128 stands for zero in the data rows.
What is the hidden score of each row? Scores go from 0 to 40, and 20 is about the middle. The score is a weighted sum of the row's numbers plus the product of two more (or one squared), each taken from its middle value.
[138 113 153 144  92 158 149  94  88 134 150 136 132 108 176 127] -> 19
[127 126 123 149 134 143 100 130 107 141  98 116 131 101 143 159] -> 16
[100 128 107 125 122 133 150 129  83 123 115 124 119 127 147 156] -> 26
[145 204 106 146 173 162  77 183 143  85  72 176 199  30 101 181] -> 17
[125 137 126 181  94 117 136 181 166  87 130 129 180 112 103  96] -> 31
[ 89 105  80  35 111  98 139 137 201 166 148 108 128 130  89 104] -> 25
[121 114 138 132 112 139 137 105 131 151 162  97 115 166 146  98] -> 20
[117 179 103 128 151 111 106 123 108 136 134 149 186 102 132 119] -> 20
[118 125 119 103 172 105 127 131 110 114 131 153 102 115 112 117] -> 15
[104  88 145 134 136 137 124 143  57  77 102 138 114  73 164 169] -> 29
[134 119 113 154 111 131 117 108 159 148 105 141 114 120 151 155] -> 14
[127 135 118 129 142 120 117 142 140 102 142 182 156  93 107  98] -> 15
[122 155 108 180 141 100  90 146 104 132 115 127 132 113 126 134] -> 18
[150 114 181 149 110 140 101 120 121 134 168 110 106 149 162  98] -> 24
[141 142 136 114 128 110 160  73 164 138 144 103 140 139  78 157] -> 18
[117 129 147 107 165 150 121  93 162 129 107 148 111 125  94 153] -> 12
[125 178 108  96 176 113 163 130 119 119  99 172 156  87  91 118] -> 33
[147 114 115 139 113 161 137 145  88 115  95 140 146  98 182 163] -> 20
[ 84  44 204 163  45 184  94 112 134 127 166  65  76 153 218 123] -> 21
[137 177 116  89 165 101 118 176 183 124  94 159 178 104  51 109] -> 20
[128 167 121 137 183 123  96 146 115 123  58 139 170  79 120 155] -> 18
[107 149 153 189  98  92  56  99 117 137 120 124 115  97 117 156] -> 26
[131 117 132 158  86 108 127 140 145 136 144 125 130 152 139  70] -> 24
[131 118 124  96 147 143 145  78 105 106 179 120 110 135 130 126] -> 16
[119 193  96 125 191 127 127 165 128  74  75 211 172  83  72 114] -> 39
[118 102  91 145 141 109 126 100  89 119 130 133  86 151 137 142] -> 15
[130 160 144 171 123 142 138 142 131 101 158 143 127 114 121 142] -> 17
[152  64 181  86  73 159 136  94 112 165 173  87  86 165 187 131] -> 17
[121 199  85 145 198 103 116 167 104  95  90 167 186  82  81 102] -> 25
[108 172 119 176 131 129 161 149 122 141  98 125 155 132 112 143] -> 25
[123 138 126  93 168 116 159 128 100 127 127 128 102 154 101 133] -> 16
[110 113 143 133 121  95 126 103 108 139 148 122  76 143 138 101] -> 23
[151 133 148 159 104 141 103 149 163 103 114 110 133 147 113 144] -> 27
[130 177  97 127 124 117 111 171 147 127 114 155 194  91 108 105] -> 24
[174 104 147 101 110 148 177 132  71 115 139 171 122 152 192  89] -> 20
[121 110 112 138  93 108 125 142  90 118 162 122 102 151 158  80] -> 27
[143 139 133  96 135 110 149 144 185 129 122 126 128 137  70 106] -> 21
[137 124 138 106 123  98 124  94 121 179 150 105  93 158 128 103] -> 13
[ 95 131 109 102 134 124 125 113 157 132 137 153 141  93 125 107] -> 22
[165 136 106 105  97 163 104 240 215  79 148 146 183 116  98 112] -> 34
[ 94 102  75  63  68 112 140 150 189 170 164  64 113 164 130 130] -> 20
[127  88 172 154  91 141 128 121 121 139 160 115  80 147 163 121] -> 15
[129 128 116 124 101 130 157 141 151 146 112 123 148 136 138 128] -> 22
[116  85 116  71 163 112 142 107 118 140 183 110  90 190 112 100] -> 12
[123 121 108 138 125 137 106 164 135 116 100 130 147 112 133 149] -> 20
[137 139 125 220 128 148  84 129  90 118  84 121 153  93 174 159] -> 27
[126 126 170  35 107 124 190  84 191 182 202 119  92 195  83 116] -> 10
[ 80 150  94 107 131 130 101 195 164 110 154 124 161 102 102 116] -> 18
[128 113 128 129 100 105 110  92 115 147 144 100 111 143 126 128] -> 21
[121 136 130 164 179 140  86 146  96 114  37 144  90 133 122 157] -> 22
[102 142 113 131 138  91 173 126  90 161 111 138  99 178 137 107] -> 19
[115 137 111 146 148 141 130 148  84  92 105 147 154  90 135 168] -> 19
[140 114 125 206 121 162  59 146  82  84  78 118 150  68 174 178] -> 22
[131 177 113 153 181 105 126 151  86 122  92 170 143  94 106 128] -> 16
[146 132 153 194 134 115 112 124  86  97 108 140 154 113 152  98] -> 26
[122 127 120 124 145 120 135 101 106 131 116 128 127 139 122 119] -> 21
[124 143 147 156 163 150 150 100  90 119 120 150  97 125 133 164] -> 11
[110 135 110 153 154 135 118 153 126 102 106 134 147 103 120 141] -> 18
[131 144 120 141 137 127  98 137 116 105 107 146 154  82 126 148] -> 20
[157 145 119 190 106 142 129 202 165  70  91 172 190 106  98 110] -> 33
[109 146 139 166 146 151 103 135  79 133  91 107 155  75 145 197] -> 17
[102  58 164 117 107 143 184  35 101 196 134  61  26 205 201 173] -> 9
[116 208  46 134 198 116 152 160 150 125  62 199 170  94  68 164] -> 14
[116  81 154 209  96 154  64 102 127 137 116  76  85 130 193 163] -> 21
[164 157 124 113 137 144 153 163  71 118 121 160 147 110 165  99] -> 21
[138  79 196 134  73 137 141 103 145 141 162  88 121 156 169  85] -> 26
[120 122 136  20 128 101 192 107 188 160 184 129  97 206  70  73] -> 17
[100  65 108 149 109 141 118 123 153 128 122 125 109 126 176 114] -> 15
[129 149 103 149 148 128 129 121 124 138  92 117 150 124 134 133] -> 21
[126 150 143 159 144 142 165 122 111 122 137 145 139 133 140 122] -> 22
[173  93 186 158 136 158 133 142 105  83 108 158 139 107 133 132] -> 24
[132 116 148 141 103 102 113 118 138 146 139 122 147 136 141  80] -> 23
[112 126 148 159 123 131 125 132 151 115 125 159 147  97 115 116] -> 17
[ 93 157  98  96 162  94 122 178 111  98 132 154 145  87  69 132] -> 29
[157 112 142 167  79 134 100 115 109 107 163  81 171 121 168 103] -> 34
[ 76 143 126 131 155  95  66 117 161 167 143  90  77 149  80 125] -> 11
[129 133 121 127 156 105 119 130  95 132 114 112 134 130 128 124] -> 18
[146 106 166 115 129 145 113 171 138 106 126  77 124 138  87 179] -> 24
[142 123 136 171  94 137  90 152 152  78 148 147 158  84 119 105] -> 24
[156 104 150 163  72 144 129 120 125 124 161 101 123 127 174 154] -> 27
[ 79 130 124  97 139 152 125 187 115 100 109 106 151  75 136 179] -> 21
[137 115 118 110 108 111 160 125 144 129 145 146 127 113 108 132] -> 16
[145 207  84 211 171 111 117 183  83  73  72 213 197  60  89 135] -> 24
[124 128 141  95  91 161 139 133 148 159 182 112 120 145 151 113] -> 16
[117 127 117 166 137 141 122 158 105 120  76 142 150 101 141 146] -> 20
[124 100 143 110 152 146 106  94 112 119 139 144 109 102 159 135] -> 9
[139 123 106 108 149 112 110 154 131  85 124 149 134 100 104 133] -> 19
[106 160  93 109 140 127 135 163 164 143 116 144 151 126  98 112] -> 18
[ 90 101 110  67 129 119 134 130 149 147 125  84 128 149 113 153] -> 17
[168 130 144 153 112 104 126 139 110 129 107 149 128 120 137 119] -> 20
[137 136 136 116 126 143 133 151 161 152  83 119 155 139 130 138] -> 26
[108 127  84 137 164 116 107 102  96 110 113 176 154  61 147 117] -> 20
[118 116  58 100 161 137 134 132  69 101  89 106 140 122 145 181] -> 23
[120 165 117 121 169 111 106 142 136 141  90 166 157  81  98 138] -> 13
[140 106 167  98 110 141 183  73 132 151 157 108  74 185 128 143] -> 14
[102  78 112 122 136 127  79 142 111  94 126 119  94 137 143 134] -> 17
[129 106  67  90 133 139 101 163 148 114 109  71 183 130 155 138] -> 30
[125 109 162 133  93 127 128 148 136 137 133 102 119 148 131 119] -> 22
[141 103 107 121 146 141 153 102  93 132  57 134 102 117 147 172] -> 26
[146 120 134 130 159 126 135 140  61 115  82 142 112 111 155 130] -> 21
[114 149 148  84 142 118 159 120 156 172 146 142 127 160 100  97] -> 14
[136 151 159 142 158 124 126  99 120 143 148 137 128 140 101 112] -> 17
[121 145 133 181 109 154  91 169 112  75 136 127 167 103 156 126] -> 28
[149  65 157 125  57 140 118  82 170 178 189  81  46 182 173 128] -> 13
[104 171 104 123 184 130 128 143 139 119 111 169 154 107 101 120] -> 14
[124 147 119 116 159 120 166 115 131 123 146 169 118 125  88 130] -> 11
[159 113 118 162  81 118  77 165  98 114 134 100 157  91 164 113] -> 25
[142 131 163 105  96 157 128 165 180 134 144 116 107 142  98 148] -> 16
[111 136  83 112 122 140 121 170 108 128 140  86 145 133 134 165] -> 21
